Some points, one per row:
[ 15   6  78 -29  34 -54 -51 -21 -19  -8  78  69  25   5 -64  27]
[-16 -16  14  49  25  -7 -17  -2 100  37 -75 -84   6  21  38 -44]
[  6 -10 -48   7   8 -17 -53 -65 -34  20   7  22  45  32 -27   5]
[-45 -24 -20 -42  26  55  37 -14 -33 -20 -34 -90 -10  24  40  26]
[ -2  18  21  59  24 -13 -49 -28  28 -28  -8 -19  30   6   3  -5]
[ 15 -13 -38  -8 -43  42  29  -5   2  -4 -79 -47  34   8  49 -18]
[ 45 -10  28  21  44  83 -10 -22 -20  12 -65  -9  54  20 -13  20]
[-21 -32 -34  55 -32  75  13  40 -53   0   4 -23 -29  26 -27 -29]
[-24  35 -38   6 -19  21 -41  -9 -11 -16 105  20  43  18  38   5]
[-20 -20  40 -24  15   2 -11 -22  11  62  17  30  11  -7  50  10]
[-47  73  22  -8 -33  19   7  -7 -26  60 -35  56  10  -6 -33  61]
[ 63  22  -5 -88 -29 -57 -60  78  86 -69  58 -41 -15  -5 -36 -46]
[ -4 -51  40 -41  41  33  -6 126  90 -65  79  23 -55  -5 -77 -83]
[-55 -24  -7  55 -54   2  37 -59 -25  18 -31 -22  34 -48 -50  39]
[ 20 -59 -33  29 -43  34  14 -43  31  55 -37  -2  43  23  11   5]
[  1   1   0 -14 -34 -58  -7   2 -32  20  84  49  11 -12 -30  16]
[-33  15  -4 -68  39  25  20 110  -8 -55  43 -37  -4  69 -50 -64]
[ 40  14  41  -8  64 -72 -44 -18 -24  21  52 -47  -2 -21 -44   5]
[ 14 -15  -9  18 -97  31  -7 -21 -16  -1 -13  -8  37 -30  69  58]
[ -76  -19  -87  116  -55   41  -28  -87  -13    0 -127  -18   71   20
   32  103]
Then 16 other points, each followed by its number:
[ 32  -8  24  30 -42  -4  39 -60  47  31 -33 -18  37  42  55   8] 0
[ -17  -84   15  -55   84    2   15  111   25  -17   68   52  -60   43
  -52 -127] 1
[ 73 -52  50  12  88 -17 -13 -64 -27  22   0  47 -14 -35  46 -22] 2
[  39  -24  -31   49  -70   14   -9  -71  -54   15 -118   19   42  -20
   44   59] 3
[-81 -61  67 -54  26  15 -51  67  33  27   2   1 -43 -13  19 -24] 4
[-39  12   6  29 -76  19  16  26 -36  35 -18   1  19  -1 -11  71] 5
[ 37   1  29  -1 -12 -13 -28 -65  32  22  -3  22 -34  22  58   6] 6
[ 37  37  63  56  51  60 -26 -39 -34 -48 -47  68  -5  -5 -62   6] 7
[  7 -35 -27  60  51  29  25  42 -19 -15  39  10 -34 -62  16 -21] 8
[-13  61   1 -73   6 -93 -52  30 -35  36  76  23 -51   6   7 -19] 9
[ 33  70 -28  42 -49  12 -19 -57   8 -25 -69 -10  16  24  -7  26] 10
[-64  28  11 -28 -26 -41 -30 -38  36 -10  -7  -4  19  34  -9  -2] 11
[ 30  21  46 -58   9 -10 -44  57  19 -21  68  68  -5 -39  62  35] 12
[  0  15 -12 -15 -46  -6 -11  67 -45 -15  57 -32   0 -52  40  16] 13
[  39   14   19  -94  -14 -112  -35   19   23   62   71  -34   -2  -16
  -31   -4] 14
[  6 -70  22  47   0 -15 -33  41   5  48  73   4  41  14 -45 -70] 15
Which three of these numbered points are nearest to each point below, looking only along the 7 directions in which the first points spread most? Their numbers follow each, nearest first.
[ -2   5  20   8  55  -4  10  50  82  13   2  39 -52 -11 -21  -7] > 4 15 8
[ -9 -44  12 -68   7  24  -2 116 127  27  45  21 -69   8  -8 -50] > 4 1 15
[ -1   5  -7  15  17 -39 -42 -24   1  37  12  -2  37  -8 -13  10] > 11 6 10
[ 36  15  75  28  57 -11  32   0  38 -14  54  29  12   3 -10 -34] > 15 4 2
[-49 -12 -69 -49 -47  50  -6  27  61  29 -50 -63 -16 -28  19  24] > 0 10 5
[ 24  35  -5 -35 -77  11 -11   2  -5 -24  -9 -16   2 -19 -10 -19] > 13 11 8
[  9  67 -45   2  -9 -41   8  26  13 -29  11  59  13   1 -20 -12] > 11 13 8
[  24   83   47 -123   56 -127  -56   31  110   -2  106  -16  -58  -17
   -8  -19] > 14 9 12
[  3 -20  10 -11  96   8   0 -45 -26  17  60  20  28 -28   2  48] > 2 7 6
Now 16 new points, numbered from 0 again:
[ 21  23  -8 -31  18  17  20  34 -37   6 -19  22  60  21   6 -20] 0
[ 12 -25 -21  42 -38  57  19  -9 -44 -21 -44  12 -24  21   0 -13] 1
[ 12  58  19  37   7  31  30 -21 -19 -41  -4  -5  -4   9  57  -8] 2
[ -9 -25 -28 -59  83 -15 -82   6  36  24 -31  11  -4  22   3  54] 3
[  0  43  19 -11  14 -19   9  10  33 -45  11   1  20  14  26  16] 4
[-13  40  13  32 -44 -38  16  14 -48 -38  47  -3  33 -13 -17  27] 5
[ 25  13  -2  22  26 -10   8 -46  27 -30 -27 -23  12   6  35   3] 6
[-11 -18 -14  14 -54 -24   9 -66 -25  28 -85 -26  29 -20   3  92] 7
[ -73   35  -92   77 -112   56   49 -111  -46    6 -127  -33   84  -41
   69   54] 8
[ -50   10   -8  -79    4   -7  -19  -74 -100    2   23    1   19  -29
  -39  -11] 9
[ 70 -18   1 127  24  -6  10 -69 -59  30 -76  52  82   3  -6  40] 10
[ 29  12 -15  11  31 -25  37  32 -24   4  -1  46 -94 -17 -69 -50] 11
[-16  10  48 -54  53 -55 -36  85  63   0  23 -40  -4  55 -50 -31] 12
[ 33 -20 -27  48 -26 -35  17 -22 -88  57 -28  21  45  38 -15  60] 13
[  27  -42  -58   91 -127  -27   59  -99  -96  -32 -114   17  123   11
   16   59] 14
[-11   7  -7  25  68  39  53 -36 -27 -92 -35  -6 -48  52 -16 -49] 15
The same question for these:
[-29  -1  -2 -11  34 -11  46   6  16 -13  14  17  32 -44 -97 -54] > 11 4 5
[-13 -21  14 -87  13  14 -71 -18  43  40 -49  13  -8  29 -55 -35] > 3 4 0
[ 11 -16 -26  11   7 -12  20  -9 -93 -40 -54   1  28  26  30  -3] > 2 0 1
[-15  -7  75 -41   1 -37 -56  -1 -61 -33  48  46   5  13 -25 -15] > 9 5 4
[ 49  16  45  38  40 -71 -21 -70  48  15 -46  13  21  13   2  27] > 3 6 4
[  14   14  -77   96  -28    6  -10 -127 -120   26 -127  -35   80   44
   70  102] > 14 8 7
[ 39 -76  12 121  65  34  82 -92 -47 -19 -70  45   4  19  21 -48] > 10 1 2
[  41   -3   -7   64  -24   12  -25 -126  -61   60  -55   54   45   32
   17   51] > 10 13 7
[-32  20 -16  13  44  48  44   7 -28 -43 -55 -13 -85 -11  -1 -72] > 15 1 0
